(in the rows, 128 means zero)
Each path below is one point turned by a fixed rotation once a step. After each direction that follows a path, write how fast that rotation turns it, in degrees each step (0 if it stays still).
Each turn is a multiple of 5 degrees from 10 to 175, or 0.
Each row of a path follows its step; steps can be skipped.

step 1: [130 123 132 119 118 129 138 135 115 118 124 127 128 127 143 122 141 132
 115 126 117 130 130 114 122 126 126 128 134 129 127 121 134 128 122 118
 120 133 122 127 132 136 120 126]
step 3: [130 133 137 136 129 113 131 119 122 130 120 126 139 128 126 115 132 140
 142 122 127 127 130 128 124 128 119 132 122 124 134 130 126 128 136 132
 138 139 133 127 121 140 139 128]
step 6: [126 141 130 125 132 122 127 131 115 137 138 126 137 131 144 119 120 133
 125 121 121 120 116 132 123 128 130 127 137 128 128 117 118 132 130 134
 125 128 133 123 133 114 122 128]
step 11: [133 125 120 119 142 133 121 125 124 126 131 133 117 137 133 127 127 132
 139 138 127 125 123 126 125 138 122 116 127 131 126 130 120 140 138 126
 123 141 137 122 138 136 127 121]
step 13: [122 117 136 127 131 140 128 122 132 139 127 132 129 129 133 114 131 126
 133 122 122 140 125 123 136 117 137 131 130 123 131 132 143 127 130 122
 116 124 123 112 125 129 130 131]
step 14: [129 142 134 128 135 125 120 114 133 121 131 127 135 123 118 128 124 134
 140 130 127 124 126 146 144 124 124 128 120 135 132 131 115 124 123 128
 137 131 129 122 124 126 132 126]
step 16: [128 131 122 126 131 141 136 132 142 126 145 120 121 127 126 130 134 126
 131 135 131 134 127 132 127 131 133 124 127 135 123 122 138 142 116 138
 121 127 121 128 135 122 116 126]
step 17: [126 137 130 122 123 117 127 137 127 135 125 136 140 130 126 139 116 129
 121 135 129 117 118 117 121 129 129 130 129 129 128 133 120 134 122 131
 144 132 122 121 128 116 125 134]
step 21: [128 128 127 125 127 137 139 120 119 117 138 127 125 128 131 120 125 143
 124 126 132 137 139 119 133 122 116 128 135 137 130 124 135 122 133 139
 127 121 130 136 122 127 127 114]
step 22: [121 123 132 112 130 123 131 135 126 128 128 143 118 128 129 127 128 127
 136 131 128 127 123 120 141 131 138 113 121 127 131 141 126 130 132 125
 128 121 134 115 136 129 140 133]
[129 129 127 126 128 128 130 125 129 124 127 127 128 126 129 130 130 128
 126 126 128 130 131 132 129 130 126 128 126 126 128 128 130 132 127 131
 133 129 129 127 126 130 125 129] -> 160
[130 126 128 130 128 128 132 126 130 127 128 125 127 132 129 122 126 128
 129 127 125 128 128 128 125 129 127 131 129 127 126 127 130 129 129 129
 126 130 128 126 127 128 129 133] -> 145
[129 126 128 129 129 129 131 126 128 128 124 126 132 128 129 128 125 131
 125 130 129 128 126 128 131 124 129 124 129 129 130 127 128 128 130 129
 129 129 130 125 125 123 129 128] -> 95
[128 129 127 126 130 127 128 129 128 128 121 129 126 127 123 130 125 132
 129 127 127 128 128 128 127 129 129 127 129 125 127 128 129 128 127 128
 127 123 126 130 127 127 129 132] -> 145
[127 128 130 128 128 126 127 133 128 129 132 123 128 125 127 129 125 127
 127 127 131 128 126 131 128 128 129 128 128 129 126 129 127 129 125 129
 125 128 129 128 124 127 125 133] -> 40

step 0: [126 117 142 136 132 132 123 140 119 133 123 130 127 127 134 125 131 132
 131 131 131 126 129 122 126 134 131 129 141 135 123 132 123 120 126 134
 120 126 120 115 133 120 139 129]
step 2: [137 124 129 139 130 128 129 132 113 144 122 127 131 120 128 125 133 134
 116 121 135 127 128 127 133 129 130 128 138 126 123 121 126 120 128 125
 114 124 128 116 125 125 120 133]
step 4: [131 127 134 141 124 121 122 124 118 135 128 128 122 112 129 118 132 129
 128 120 128 119 134 125 140 119 128 131 132 128 129 125 120 121 119 130
 121 138 123 130 119 130 133 125]
step 5: [130 126 129 131 137 134 125 132 123 136 132 135 136 119 128 127 129 119
 117 132 125 130 121 124 125 122 130 133 135 119 127 128 127 128 137 122
 116 122 125 131 117 126 107 124]
step 7: [122 123 138 135 129 130 123 129 128 132 139 138 137 115 136 126 122 115
 133 130 123 121 125 125 136 117 130 130 127 128 132 124 128 121 128 126
 126 129 114 141 121 125 126 125]
step 8: [137 132 134 137 125 131 125 129 118 131 130 132 116 133 131 132 132 131
 117 134 129 125 131 123 131 134 133 137 139 123 124 122 129 127 123 121
 107 121 125 134 121 124 120 128]
step 14: [128 132 129 137 131 125 124 125 129 135 131 125 118 129 127 118 138 122
 115 134 122 126 134 119 120 122 121 140 136 127 132 127 129 129 133 135
 114 123 131 132 118 121 124 127]
step 16: [114 116 134 139 129 128 127 131 129 130 140 130 123 123 128 115 135 115
 120 131 122 125 129 127 132 123 125 140 127 139 125 129 133 130 130 117
 120 131 130 133 127 127 123 131]
step 17: [133 130 134 132 122 126 118 131 127 133 120 138 119 119 134 117 131 121
 125 134 125 122 134 118 132 134 133 127 142 128 129 121 125 128 133 135
 120 118 119 122 122 120 132 120]
step 22: [113 123 133 131 139 130 128 130 125 135 137 136 136 125 129 124 132 118
 121 131 138 118 114 125 128 121 123 132 136 129 119 130 126 122 127 124
 126 125 139 127 128 119 121 129]
[125 126 130 126 128 130 131 131 126 130 127 128 127 128 126 130 127 130
 129 129 130 130 130 122 130 128 130 127 127 128 130 130 129 130 129 128
 130 132 132 128 127 124 127 129] -> 115
[128 128 128 130 128 129 126 129 126 128 126 128 130 127 132 130 128 128
 126 129 131 128 133 129 126 124 130 126 126 125 126 130 130 126 132 126
 131 126 127 127 127 129 129 129] -> 140
[127 127 128 129 124 132 128 130 129 127 126 126 127 128 129 123 126 126
 131 129 125 127 130 127 130 126 127 130 129 129 129 130 125 125 129 131
 129 126 126 130 130 128 131 131] -> 110
[127 127 128 124 130 129 128 127 130 129 131 127 130 125 127 129 127 125
 131 129 127 128 124 125 123 125 128 129 125 129 125 128 127 129 129 128
 131 125 127 130 127 126 125 129] -> 170

step 2: [135 131 142 133 119 130 130 136 136 129 118 124 131 129 125 121 129 127
 129 134 126 116 123 131 131 120 121 138 133 129 129 120 129 120 128 128
 143 127 127 135 128 135 127 123]
step 6: [120 127 123 120 135 132 126 129 133 119 123 122 130 125 120 125 126 138
 135 126 129 128 126 113 135 125 130 138 128 124 135 115 123 118 130 135
 120 133 126 132 131 133 126 130]
step 7: [135 129 130 131 130 121 130 128 135 133 126 122 124 129 125 124 140 119
 126 127 120 112 120 131 130 120 131 121 138 127 123 136 124 129 117 126
 135 127 135 130 134 129 138 125]
step 9: [131 128 130 119 133 127 123 117 132 124 132 134 126 122 138 138 131 125
 125 131 120 133 140 124 125 122 140 125 132 146 125 129 134 125 122 125
 129 132 126 120 132 133 130 128]
step 10: [131 123 121 131 118 124 136 140 132 130 123 120 124 131 129 119 118 132
 119 117 127 125 131 134 124 125 133 135 120 128 135 123 126 121 134 133
 133 125 128 125 116 131 128 133]
step 13: [134 133 122 132 121 135 124 127 125 138 131 139 126 135 132 136 129 116
 131 118 127 134 127 130 137 132 132 132 135 126 131 127 140 125 135 117
 122 128 132 120 132 123 128 123]
step 15: [139 129 131 139 130 122 146 131 129 127 123 119 116 130 123 119 133 130
 126 131 127 126 124 134 133 136 136 135 132 136 133 125 136 125 125 125
 126 131 136 128 121 133 127 128]
step 18: [128 127 125 134 117 138 124 127 127 131 118 122 126 138 129 136 122 130
 128 115 126 129 138 127 126 127 140 135 121 123 127 126 120 125 129 117
 117 123 125 127 135 130 132 126]
step 19: [131 131 133 129 134 125 131 126 132 117 133 122 131 134 131 121 125 131
 132 132 119 138 116 122 140 115 126 120 137 128 135 118 126 125 127 132
 131 124 133 128 128 123 127 138]
step 20: [132 129 137 130 134 130 136 125 131 127 116 131 127 118 119 122 132 129
 125 127 131 123 130 140 125 137 133 131 131 124 118 134 122 126 123 121
 131 119 133 142 121 132 128 125]
[127 128 127 129 126 130 129 130 127 131 128 128 132 128 129 127 130 125
 129 130 125 130 128 126 128 123 128 127 129 127 129 129 127 127 129 124
 127 128 130 133 132 129 126 127] -> 65
[129 127 128 128 129 126 128 128 131 129 129 129 126 126 124 126 130 128
 128 126 132 128 125 127 125 128 126 129 132 128 129 129 124 130 130 126
 131 130 127 129 131 130 125 127] -> 80
[127 128 129 131 124 126 132 128 127 129 124 128 126 126 128 129 129 126
 127 127 129 123 127 128 129 128 131 130 126 130 128 129 129 132 129 127
 132 123 129 128 128 128 128 129] -> 140
[127 131 126 128 130 129 128 130 127 128 130 127 127 128 132 126 128 128
 126 126 131 129 125 129 128 126 127 129 128 132 130 128 127 130 132 132
 125 127 131 131 127 129 129 130] -> 160
[125 126 123 128 125 126 127 126 128 131 127 124 124 126 128 127 128 130
 126 130 127 130 129 128 124 129 125 125 125 128 128 124 130 129 129 128
 127 130 128 129 129 128 128 128] -> 60
[126 124 127 132 130 128 127 128 125 129 126 129 128 127 129 126 126 129
 132 128 128 129 128 131 130 126 128 130 129 128 133 128 128 127 127 133
 130 128 125 127 129 128 125 126] -> 170

step 3: [125 132 121 139 128 127 122 128 121 120 127 140 131 129 130 128 133 135
 134 127 128 127 140 133 130 133 132 136 130 130 128 143 126 130 137 122
 119 113 131 125 116 139 135 122]
step 7: [128 130 124 127 115 129 124 141 122 134 116 134 114 125 135 120 129 133
 124 134 130 133 127 128 137 132 126 123 135 130 138 145 132 136 126 121
 131 128 135 133 125 126 118 134]
step 8: [138 127 121 129 134 126 145 119 114 123 123 130 125 135 134 128 131 128
 121 117 131 122 129 130 137 127 130 139 147 136 125 128 130 127 133 129
 125 129 124 128 128 128 130 119]
step 11: [130 121 142 127 122 121 139 129 125 130 124 134 128 139 122 130 130 125
 137 134 117 140 131 133 122 126 127 127 133 133 135 127 124 135 133 128
 121 114 128 128 125 132 109 128]
step 12: [135 123 123 135 129 129 124 122 134 123 127 120 123 127 137 126 119 125
 124 132 128 127 130 126 138 127 127 126 133 127 135 121 128 139 137 114
 135 137 135 126 123 112 116 117]
step 16: [127 133 123 134 128 126 123 115 122 139 119 129 130 129 116 128 124 128
 123 117 129 134 133 131 116 113 122 125 130 128 131 125 126 129 140 122
 117 126 125 121 119 127 124 116]
step 17: [130 130 135 130 114 133 134 127 136 119 129 122 126 125 118 131 121 131
 141 128 140 127 116 134 137 127 122 133 125 120 128 132 135 134 135 120
 135 128 130 129 111 125 129 134]
step 18: [127 118 122 121 112 122 118 131 115 118 124 137 119 125 115 129 123 126
 116 122 122 123 128 122 128 129 125 135 128 122 123 124 121 134 134 130
 131 126 122 126 131 133 126 121]
step 21: [128 136 118 124 136 129 129 133 125 127 120 127 128 139 116 133 130 131
 140 121 133 140 118 125 131 132 113 133 131 140 128 132 125 124 131 120
 133 121 130 124 127 136 131 120]
step 22: [119 123 137 125 125 136 133 135 129 118 129 124 125 119 135 128 114 135
 130 120 125 128 128 121 131 110 134 134 131 126 133 130 133 139 127 119
 127 122 132 128 130 142 126 122]
[127 132 128 129 130 130 128 128 129 130 130 124 130 131 125 131 128 130
 128 125 123 127 127 128 125 126 128 128 127 131 126 131 128 127 127 127
 128 126 130 131 129 128 128 126] -> 65
[128 126 130 128 126 127 128 131 128 129 129 129 130 128 131 130 130 127
 126 129 123 128 125 127 130 132 124 127 126 126 125 128 126 128 128 129
 129 130 127 129 126 125 124 124] -> 55
[128 128 128 128 127 130 131 129 128 128 126 128 126 131 129 131 130 130
 131 131 128 130 129 128 128 129 125 130 123 129 132 131 129 129 131 131
 127 127 126 131 129 125 130 129] -> 175
[125 125 131 131 129 127 130 128 131 129 130 127 130 128 129 127 128 128
 131 128 128 129 132 128 130 125 128 132 130 128 127 128 127 127 125 128
 126 126 124 129 123 128 128 127] -> 135
[128 127 128 135 127 127 126 126 132 126 131 129 130 129 126 128 125 126
 125 128 132 126 127 129 126 130 127 126 125 127 130 128 127 126 132 130
 126 126 126 128 128 128 126 128] -> 25
[126 127 127 127 131 129 129 130 130 127 130 128 127 133 131 128 128 128
 126 129 128 129 127 124 129 127 129 129 127 130 129 123 126 128 130 128
 131 123 131 126 126 130 127 130] -> 35

step 1: [128 139 125 131 135 140 123 132 111 133 137 128 125 126 131 123 126 112
 132 126 118 132 124 129 127 130 123 137 137 127 126 120 121 132 131 118
 132 120 127 121 113 130 134 132]
step 3: [131 119 139 139 126 119 113 124 124 129 134 126 129 137 137 135 136 133
 134 136 129 128 127 120 122 130 138 132 131 121 142 137 127 125 132 126
 129 133 132 135 128 134 143 137]
step 4: [122 130 133 143 128 131 119 129 111 126 123 122 131 127 128 131 133 142
 120 128 123 124 124 131 129 116 125 120 119 114 135 126 129 117 129 129
 126 128 122 122 117 129 136 122]
step 6: [116 125 136 131 137 123 134 139 120 126 135 127 130 126 133 128 122 133
 129 123 121 129 113 118 122 124 123 141 127 135 120 125 132 141 127 114
 133 128 140 134 129 128 134 129]
step 8: [126 132 123 123 122 134 121 120 132 131 140 130 146 127 146 133 145 131
 133 139 125 128 125 124 133 140 124 136 128 127 136 127 136 128 131 136
 129 129 131 132 122 122 126 128]
step 11: [131 137 130 139 135 122 129 135 131 123 128 116 134 133 131 122 127 143
 121 138 135 133 119 127 132 134 133 135 130 141 132 137 119 138 133 131
 121 131 136 129 125 125 138 127]
step 13: [118 128 123 134 121 130 118 128 122 133 133 132 130 125 127 126 140 128
 126 133 127 133 126 122 130 143 125 122 119 140 126 124 139 127 120 117
 118 115 122 129 140 126 125 116]
step 15: [115 115 125 132 128 128 132 127 132 127 118 145 136 140 133 122 130 133
 121 124 134 112 126 135 129 124 122 129 119 130 127 136 136 119 130 131
 133 136 138 128 123 129 130 125]
step 16: [124 129 128 126 130 125 134 128 140 129 123 129 124 134 134 119 153 141
 125 117 132 137 124 132 137 128 123 132 128 133 134 123 125 127 127 138
 122 131 134 130 125 119 124 116]
step 19: [131 136 114 122 128 127 129 122 131 130 142 131 120 126 124 123 127 127
 122 128 138 130 134 131 132 148 125 133 128 139 128 135 126 129 133 130
 120 122 131 136 114 138 137 124]
[126 128 129 126 127 127 130 132 129 129 130 129 129 127 129 126 126 128
 127 129 131 132 132 130 125 128 129 129 127 126 129 131 127 127 126 127
 126 133 133 127 128 128 131 127] -> 85
[125 125 130 129 126 128 127 126 129 129 126 130 130 127 126 131 128 134
 127 126 129 130 126 128 129 126 128 124 129 127 128 128 130 130 125 123
 129 128 131 127 128 131 126 127] -> 40
[130 124 126 130 128 127 128 128 125 125 128 129 131 129 128 132 126 130
 127 126 131 125 130 126 128 128 134 129 128 128 126 130 128 131 131 130
 127 129 129 130 128 127 129 127] -> 95
[129 128 127 128 128 128 127 130 130 129 129 130 132 128 130 127 126 125
 126 124 127 128 126 128 132 128 131 124 127 129 128 129 130 124 127 129
 125 130 126 126 132 127 127 128] -> 135
